One turn sends every row of this set to another row. A few are shown first. Where does it send the rows asked after them?
Gipe: [-1.809, -3.292, -2.024,  1.002, -1.960,  2.436,  2.224,  3.934, -2.938,
  1.030, -1.345,  0.534, -0.648, -1.473, -1.824,  0.485,  0.467,  2.443,
  2.085,  2.359,  0.916,  5.324]
pigis: [-2.051, -4.607, -0.188, -0.959, -2.866,  0.964,  1.257,  2.158, -2.530,
  0.083,  0.752, -0.973, -1.039,  0.423, -1.891, -0.185, -0.614,  2.041,
 -0.082,  2.367,  0.715,  5.831]
Mipu: [-1.198, -3.972, -0.422,  0.796, -0.555,  0.418, -0.386,  1.699, -2.599,
 -0.270, -1.216, -0.784, -1.948, -1.651, -1.391,  1.165,  1.360,  3.442,
  1.704,  1.284, -1.346,  5.756]
nos: [-2.972, -1.688, -1.313,  0.829, -1.053, -0.452,  1.614,  1.885, -4.256,
  0.751,  0.947,  0.467, -1.104, -0.179, -2.076,  0.840, -0.423,  3.406,
 -0.888,  3.782,  1.684,  5.415]
pubu: [-2.013, -1.051, -0.792, -2.275, -0.169,  0.929,  0.644,  3.598, -3.437,
 -0.319, -1.152, -4.623,  0.854,  0.279,  0.304,  0.513, -1.512, -1.357,
 -0.134,  0.784, -4.069,  2.653]
bovuz: [-2.302,  0.497,  1.219,  0.253, -0.041, -0.681, -0.377,  3.592, -5.571,
 -0.333, -0.528, -3.641,  2.568,  0.396, -0.925,  2.588, -1.424, -0.535,
 -0.044,  1.266, -2.800,  2.702]
tilir: [-2.229,  0.761, -1.696,  1.418, -1.069,  2.179,  1.240,  4.540, -3.046,
  1.044, -1.795, -3.331,  1.616, -1.203,  0.071,  1.826, -0.199, -0.592,
  0.700,  1.847, -3.800,  1.904]
gom: [ 1.150,  0.230, -2.715,  0.123, -0.101, -1.281,  0.876,  0.479, -3.827,
  1.544,  0.669,  1.358,  2.468,  2.207, -1.331,  0.316,  0.671,  1.094,
  2.939,  0.748,  2.154,  0.475]
lotum: [-1.617, -1.056, -0.076,  1.225, -0.175, -0.010, -1.223,  2.072, -2.634,
 -0.120, -1.619, -3.875, -0.278, -1.321, -0.093,  2.139,  0.931,  1.139,
  0.507,  1.031, -4.802,  2.990]
rilip: [ 1.481, -1.103, -2.530, -1.534,  1.387, -2.170,  1.305,  0.711, -3.632,
  0.353, -0.460,  0.657,  2.987,  2.236, -1.095, -0.607, -0.797,  0.234,
  2.970,  0.694,  1.335,  1.308]
mupu: [-1.669, -3.656, -0.841,  1.742, -2.941,  2.323,  1.789,  3.746, -2.802,
  0.911, -0.894,  0.248, -0.203, -1.131, -2.104,  1.159,  0.392,  2.294,
  2.002,  2.351,  0.883,  5.072]
vorag: [ 1.123, -1.336, -1.225, -0.042, -0.620, -2.731,  1.289, -0.056, -3.134,
  0.243,  0.289,  0.032,  2.894,  3.160, -1.103,  0.527, -1.317, -0.026,
  1.957,  2.056,  0.334, -0.165]
bibek: [-1.472, -3.191, -0.661,  0.937, -0.716,  0.669, -0.684,  1.491, -2.353,
  0.465, -0.584, -0.904, -1.481, -1.894, -1.572,  1.066,  1.749,  3.932,
  1.007,  1.572, -1.210,  5.975]
dep: [-1.933, -2.645,  1.350, -0.474, -1.552,  2.232,  0.781,  0.824, -2.774,
  1.335, -0.433,  0.162, -2.762, -0.821, -2.062,  1.084, -0.061,  1.205,
  1.038,  2.981,  1.585,  5.404]
vene: [-1.939, -0.486, -1.120,  1.262, -1.001,  1.883,  1.314,  4.671, -3.165,
  0.413, -2.602, -3.293,  1.036, -0.726,  0.057,  1.913, -0.534, -1.048,
  1.486,  1.631, -3.918,  1.379]
tupe: [-2.056,  1.059,  0.976, -1.349,  0.661,  2.048, -0.130,  2.055, -3.412,
  0.884, -2.073, -3.484, -0.649, -0.648, -0.264,  1.864, -0.789, -2.015,
  0.576,  1.477, -3.072,  2.367]
Detu: [-2.064, -2.132,  0.366, -1.068, -0.926,  2.359,  1.002,  0.830, -2.711,
  1.493, -0.511,  0.343, -2.906, -1.067, -1.987,  0.775,  0.072,  1.421,
  0.944,  3.021,  1.541,  5.610]
Goso: [-1.630, -0.746, -1.127,  0.609,  0.706,  0.218, -0.910,  2.060, -2.599,
  0.052, -1.970, -3.522, -0.733, -1.569,  0.214,  1.668,  1.008,  1.290,
  0.632,  1.031, -4.841,  3.100]
Kag: [-1.978, -3.841, -0.193, -0.044, -0.813, -1.052,  2.174,  2.610, -4.852,
 -0.924, -0.777,  0.622, -2.293,  0.719, -1.938,  0.993, -1.267,  2.475,
  0.855,  3.074,  1.196,  4.520]
gor: [ 1.321, -0.016, -3.895, -0.580,  0.942, -1.778,  1.261,  0.541, -3.869,
  1.121, -0.059,  0.909,  1.728,  1.676, -1.273, -0.815,  0.280, -0.463,
  2.018,  0.247,  2.635,  2.187]
Zezu: [ 0.894,  0.013, -1.570,  0.081, -0.147, -2.055,  0.408,  0.153, -3.316,
  1.559,  1.469,  0.175,  4.727,  1.971, -1.530,  0.115, -0.289,  0.767,
  1.572,  1.340,  1.454,  1.897]
riri: [ 1.675, -0.368, -2.422,  0.043, -0.039, -2.706,  1.288,  0.412, -3.832,
  0.076, -0.731, -0.319,  1.274,  2.886, -0.738,  0.222, -0.669, -1.907,
  2.129,  0.643,  0.886, -0.153]
pesim: [-1.922,  0.706, -0.608,  1.193, -0.992,  2.073,  0.357,  2.086, -2.979,
  1.233, -0.600, -3.081, -0.597, -0.711, -0.548,  0.286, -1.358, -2.751,
  0.843,  0.832, -4.070,  1.038]
redes: [ 0.938,  0.911, -2.513,  0.460, -0.241, -1.603,  0.661,  0.519, -3.636,
  1.420,  0.676,  0.435,  2.836,  2.576, -0.870,  1.025,  0.364,  0.204,
  2.422,  0.845,  0.840, -0.789]
rumov: [-2.338,  1.492,  1.055, -0.946,  0.414,  2.279, -0.420,  1.890, -3.205,
  1.314, -1.374, -3.714, -0.146, -0.915, -0.404,  1.976, -0.725, -1.874,
  0.148,  1.793, -3.006,  2.548]
kodet: [ 1.568, -1.023, -1.071,  0.822, -1.272, -2.141,  0.415,  0.145, -3.762,
  0.883,  0.918,  0.393,  3.006,  2.505, -1.922,  0.484, -0.170, -0.847,
  1.898,  0.534,  2.774,  1.935]
bub: [-2.643,  0.132, -0.779, -1.179, -0.850,  1.038,  0.143,  3.152, -3.148,
  0.640, -0.005, -4.834,  1.668, -0.072, -0.010,  0.672, -0.900, -0.845,
 -1.318,  1.165, -3.731,  3.051]
luguk: [ 0.702,  1.585, -3.225,  1.198, -0.452, -2.205,  0.676, -0.139, -3.300,
  1.730,  0.978, -0.474,  2.634,  1.996, -0.920,  0.286,  0.129, -1.156,
  0.345,  1.402,  1.250,  0.728]
lamin: [-1.419, -2.732, -0.533,  0.621, -2.138,  2.926,  0.838,  1.442, -3.074,
  1.920,  0.659,  0.880, -1.681, -1.415, -2.707, -1.079, -0.452,  0.529,
  2.192,  0.857,  1.329,  5.710]
kem: [-2.421,  1.658, -1.485, -1.292,  2.440, -0.270,  0.720,  3.993, -5.539,
 -0.056, -1.743, -3.064,  1.273, -0.434, -0.276,  1.097, -1.212, -0.246,
 -0.035,  0.850, -2.842,  3.070]
Gufe: [-1.958,  0.893, -0.814,  0.793, -0.757,  2.249,  0.509,  1.969, -3.195,
  1.396, -0.846, -3.048, -0.777, -0.779, -0.465, -0.025, -1.358, -2.748,
  0.947,  0.668, -4.139,  0.957]
nes: [ 0.597,  0.700, -3.928, -0.462,  0.930, -2.161,  1.603, -0.114, -2.701,
  1.420,  0.421,  0.362,  2.627,  1.835, -0.696, -0.685, -0.476,  0.758,
  0.877,  2.244,  0.529,  0.557]
tevas: [ 1.126,  0.764, -2.805,  0.057,  0.176, -1.586,  0.952,  0.773, -3.694,
  1.172,  0.291,  0.506,  2.388,  2.550, -0.750,  0.760,  0.221,  0.122,
  2.857,  0.728,  0.745, -0.918]
feput: [ 1.322, -0.271, -2.236,  0.111, -0.442, -1.495,  0.762,  0.747, -3.927,
  1.161,  0.689,  1.233,  2.448,  2.650, -1.566,  0.703,  0.500,  0.731,
  3.260,  0.727,  2.130,  0.370]
dak: [-2.213, -3.739, -1.894, -1.639, -1.654,  1.204,  1.828,  2.269, -2.706,
  0.707,  0.500, -0.676, -1.598, -0.283, -1.555, -0.966, -0.402,  2.431,
 -0.299,  2.346,  0.796,  6.185]
Refan: [-1.354, -3.191, -0.302,  0.574, -1.985,  2.783,  0.842,  1.533, -3.288,
  1.439,  0.328,  0.869, -1.815, -1.296, -2.731, -1.091, -0.612,  0.451,
  2.385,  0.730,  1.049,  5.491]

vorag goes to Zezu
Detu goes to tupe
tevas goes to feput
And these:
pubu goes to pigis
mupu goes to tilir
luguk goes to gor
kem goes to Kag
Refan goes to pesim
Goso goes to Mipu

One turn sends every row of this set to another row. A few are shown first. Where does it send the rows asked after them?
W: [ 0.344, -1.043,  0.258,  2.822, -1.488,  3.161,  4.284,  1.397,  0.101,
 -1.553,  1.131, -1.476, -3.864, -3.583, -1.472,  0.969,  3.055, -0.864,
 -1.293, -2.052, -2.231,  0.539, -0.706, -0.460,  2.341,  3.666,  4.461,
 -0.395, -3.347,  0.099, -2.313, -1.351, -2.689, -0.027, -2.495,  1.229,
  1.497, -0.678, -2.439,  0.665,  2.483, -0.495]
P: [ 0.457,  0.000, -0.861,  3.332,  1.016,  2.654,  2.841, -0.238,  2.839,
 -0.805,  2.751,  0.337, -1.807, -3.079, -0.664,  0.775,  1.399, -1.339,
 -3.314,  0.097, -0.935,  4.325, -2.364,  2.407,  3.154,  2.789,  4.166,
  0.516, -2.227, -0.166, -1.036, -2.939,  1.179, -0.886, -1.253,  2.226,
  2.484,  0.639, -3.272,  0.757,  0.256, -0.781]
B: [ 0.254, -2.008, -1.509,  0.248,  0.281, -0.659,  0.490,  0.461, -3.849,
 -2.411, -0.097,  0.014, -3.295, -0.920, -0.853,  1.460,  0.581, -7.508,
  0.055,  0.201, -1.670,  2.579, -1.997,  1.131,  2.642,  3.968,  2.101,
  0.659, -3.589, -3.686, -1.466, -0.011, -1.229,  1.330, -1.505, -0.808,
 -0.532,  0.185, -3.435, -0.532,  0.608, -2.018]
N: [ 2.397, -0.404, -2.431,  1.018,  2.407,  0.506, -0.236, -0.342, -0.694,
 -2.249,  1.737,  0.011, -1.851, -2.441, -2.850,  3.552,  0.144, -4.853,
  0.364,  1.257, -2.787,  3.202, -2.149, -0.155,  3.012,  3.383,  1.059,
  0.333, -3.416, -4.264,  1.894, -1.316, -3.231,  3.184, -2.481, -0.187,
  0.085,  1.532, -4.434, -0.663, -0.077, -2.704]
Y: [ 1.319,  0.717, -2.048,  2.925, -1.787,  2.713,  0.054, -0.390, -3.938,
 -1.965,  0.542,  1.197, -0.829,  0.471, -3.110,  2.755,  0.909, -4.251,
 -1.511, -1.330, -0.399,  3.449, -3.166,  4.452, -0.762,  4.780,  1.453,
  0.579,  0.594, -0.549, -0.340,  0.740, -0.714, -0.990,  0.855,  0.332,
 -2.702, -0.517, -1.159, -0.618,  0.055, -0.977]
T: [ 1.432, -3.321, -1.495,  1.134,  0.027,  2.266,  0.778,  0.026, -1.484,
 -4.126,  1.165, -0.663, -3.563, -2.871, -1.038,  2.242,  0.528, -0.853,
  2.374,  0.464, -7.119,  1.043, -0.916,  0.719,  0.408,  1.663,  2.024,
  0.849, -0.494, -0.393,  2.250, -0.455, -1.890,  0.185, -5.192,  0.555,
 -1.434, -0.418, -2.753, -3.261, -1.595,  1.338]
R: [ 3.181, -1.714, -1.852,  2.305, -0.919,  2.883,  2.359, -0.479, -2.000,
 -1.137,  1.280, -0.075, -0.461, -2.735, -2.776,  2.538,  0.593,  3.265,
 -1.582,  1.251, -1.584,  3.678, -0.579,  0.233,  1.383,  3.441,  2.413,
  1.474, -1.361,  3.044,  0.029, -3.244, -0.770, -0.850,  0.053,  0.385,
 -2.364, -0.913, -0.979, -2.618,  1.805,  1.062]
S: [ 2.136, -3.409, -0.680,  0.398, -0.099, -0.801,  1.207, -1.817, -0.974,
 -3.205,  2.853,  0.342, -2.799, -0.831,  0.680,  1.494, -0.091, -2.096,
 -0.640,  2.563, -4.953,  3.414, -1.360,  3.224, -0.677,  4.045,  1.754,
  0.879, -0.257, -3.384,  0.500, -2.239,  1.030, -1.802, -2.068,  0.987,
 -1.929, -0.672, -1.891, -2.808, -1.146,  2.885]
D: [ 2.244,  0.801, -1.664,  1.955,  1.963,  3.014,  2.582,  1.803,  0.879,
 -3.067, -1.514,  2.576,  1.473, -1.825, -4.229,  2.212,  0.097, -1.706,
  1.130,  0.872, -1.501,  1.085, -4.552,  3.059,  1.998,  3.855,  2.691,
 -0.621, -0.295, -1.114, -0.987, -0.111, -2.154,  1.621, -1.194,  0.217,
 -2.964,  2.411, -1.845, -1.307,  0.242, -2.032]
X: [ 2.961, -0.193, -2.293,  4.651, -0.797,  3.611,  2.608, -1.056,  0.595,
 -0.269,  0.962, -0.076, -0.604,  1.169,  0.104,  0.695, -0.996,  0.865,
  2.100,  0.007, -3.813,  2.541, -2.729,  1.349,  2.607,  1.558,  2.127,
  2.237, -0.077,  1.647, -0.040, -1.737,  1.259,  1.242, -1.879, -0.774,
 -2.645,  1.566, -2.061,  0.650,  1.910, -0.168]
A: [ 1.318,  0.236, -2.601,  2.929, -1.983,  3.929,  1.912, -0.207,  2.043,
 -1.824,  3.598, -2.450, -3.727, -1.430,  1.215,  0.943,  1.497, -4.025,
 -1.455, -1.278, -2.170,  3.462, -1.120,  1.625,  1.329,  2.631,  1.912,
 -0.575, -1.421, -0.805,  0.512, -3.881, -2.974, -0.219, -2.483,  2.731,
 -0.239, -0.567, -0.647,  1.582,  1.798, -0.616]
F: [ 2.419, -0.982, -0.708,  1.116, -2.216,  2.323,  3.414,  0.325,  0.291,
  1.007,  0.689,  0.895, -3.729,  0.439,  0.031,  1.771,  1.246, -0.540,
  0.327, -1.865, -0.491,  1.442, -4.392,  1.015,  0.780,  3.940,  2.450,
 -0.690, -1.563,  1.849, -0.516, -2.406, -0.332, -1.913, -2.011, -0.539,
 -5.307, -0.437, -0.178, -1.726,  0.468,  1.127]
M: [ 3.091, -1.086,  0.181,  1.851,  0.506,  0.023,  2.590, -2.225,  0.076,
 -2.941,  1.481,  0.272, -2.804, -1.517, -2.352,  3.065,  1.733, -2.002,
  0.379,  0.269, -5.433,  0.755, -2.600,  2.498,  2.730,  2.832,  5.028,
  1.741, -2.423, -2.304,  0.742,  0.752,  1.415, -2.024, -3.281, -2.455,
 -1.545,  0.218, -3.844, -3.703, -1.348,  1.220]
H: [ 1.007, -0.779, -0.762,  2.012, -1.113,  3.167,  0.889,  1.670, -3.461,
 -2.246,  0.324,  1.590, -0.323,  0.680, -2.352,  2.523,  0.132,  1.342,
 -1.723, -0.721, -2.704,  0.601, -3.005,  0.284, -0.125,  4.769,  0.946,
  1.963,  1.545, -2.113, -0.129, -2.499, -5.303,  1.217, -0.873, -0.903,
  0.268,  1.738, -1.046, -0.602, -0.203, -0.493]
U: [-0.185, -2.031, -2.099, -0.371,  1.211,  0.285, -2.220,  0.749, -3.585,
 -1.286,  0.541,  1.784, -3.505, -2.227, -1.555,  2.816,  0.415, -3.744,
 -2.939,  0.644, -1.837,  2.418, -2.466, -0.998,  2.771,  4.283,  1.548,
 -0.013, -1.827, -2.964,  0.284, -1.486, -1.989,  1.787, -2.324,  0.647,
  2.327,  0.675, -3.934, -1.551, -1.353,  0.349]

X goes to F
D goes to Y
And these:
S goes to T
N goes to B
W goes to P

